[ 32 -67 -65  19  35  37] = (47)
[-67 -66 -68  29 -67 -65] = (92)
[35 34 35 19 35 34] = (10)
[62 61 62 33 62 82] = (149)
[-4 19 19 19 19 19] = (36)
[62 61 62 33 62 61] = (63)
[ 1  1  0 48  1  1] = (19)
again (19):  -> [1]
back: [ 1  1 48  0  1] -> (19)
q: [62 61 62 33 62 61] -> (63)
again (36):  -> [19]
again (149):  -> [62]
q: [-67 -66 -68  29 -67 -65] -> (92)
back: [-65 -67  29] -> (92)

[ 15  -3   8  23   5  13  22 -19 -23 -26 -18   4  42 -14 -37 -62  -4  38
  19 -19 -43  12  -1   6 -16  30 -38  33 -15  20 -25 -26 -15  -4 -48 -28
   4 -11 -14 -40  70 -55]  (153)
[-36 -34  21  -5  24  -4  -2 -17   3   9 -53   7  40 -21 -41  -9  17  33
 -12   1 -12  -2  -5  -8  -6  47   8  15  24  15 -12 -35  17 -13 -60  21
  32 -11 -63   6  42 -49]  (82)
[-14 -48  41  30  22  -3 -42  -1  -7  10 -16 -48  -1  19  21  48 -47   7
 -50  22  12 -35 -10   0  44 -27  20 -10  23  66  10  13 -14  16   4  15
  11 -16 -16 -11  46  65]  (76)
[  4   2 -20 -33 -29  15  10 -32 -41   3 -16 -13 -12   7  33  42 -40 -21
  19  -3  -8   3 -14  22  35  40  17 -36 -58  38 -20 -23 -10   3  33 -14
   3  41  27  22  -3 -33]  (120)
[-36 -34 -63  49  24  -4  -2 -17   3   9 -53   7  40 -21 -41  -9 -27  33
 -12   1 -12  -2  -5  -7  -6  47   8  15  24  15 -12 -35  17 -13 -60  21
  32  -2 -63   6  42 -49]  (150)
[-19   1  31 -51  18 -17 -28 -29   7  27  26  23  12  55  20  32  19 -41
  66  31  53   9  10 -18  22   0  26  24 -46  29 -25  12 -14 -18  11  -5
  -3  57   8   6 -12  23]  (13)
[-10 -36  18  47  10  52  15 -30  -7   7 -24   2  59 -17 -32 -15 -44  23
 -26  -4 -21 -19  11  -1  -3  29  -7   0  -2  30 -20 -29   0 -17 -24  -3
  13 -21 -58 -15  85 -28]  (29)
[-28 -29   7  27  28  23  12  21  33  -7  29  51  41 -19 -19 -55  -8  31
   1  21 -31   3  23 -15 -12  -2 -11  41 -12   0 -34   3 -21   3 -36 -60
  30  13 -11 -41 -19 -40]  (136)
[ 38  63 -21   1 -32 -30  16  43 -47 -16 -23 -17 -28  -2   1 -22  50  49
  15 -35 -17  17 -36  15 -10 -10 -19  33  14  16  12  -1   2  34 -35 -20
  -5 -20  38 -58  16  12]  (109)
back: [ -3  22  27  41   3 -14] -> (120)
q: [-28 -29   7  27  28  23  12  21  33  -7  29  51  41 -19 -19 -55  -8  31
   1  21 -31   3  23 -15 -12  -2 -11  41 -12   0 -34   3 -21   3 -36 -60
  30  13 -11 -41 -19 -40] -> (136)
back: [  1 -12  33 -27  -9] -> (150)
q: [-10 -36  18  47  10  52  15 -30  -7   7 -24   2  59 -17 -32 -15 -44  23
 -26  -4 -21 -19  11  -1  -3  29  -7   0  -2  30 -20 -29   0 -17 -24  -3
  13 -21 -58 -15  85 -28] -> (29)
back: [ 12  23  26  27   7 -29 -28] -> (13)
back: [-19 -10] -> (109)

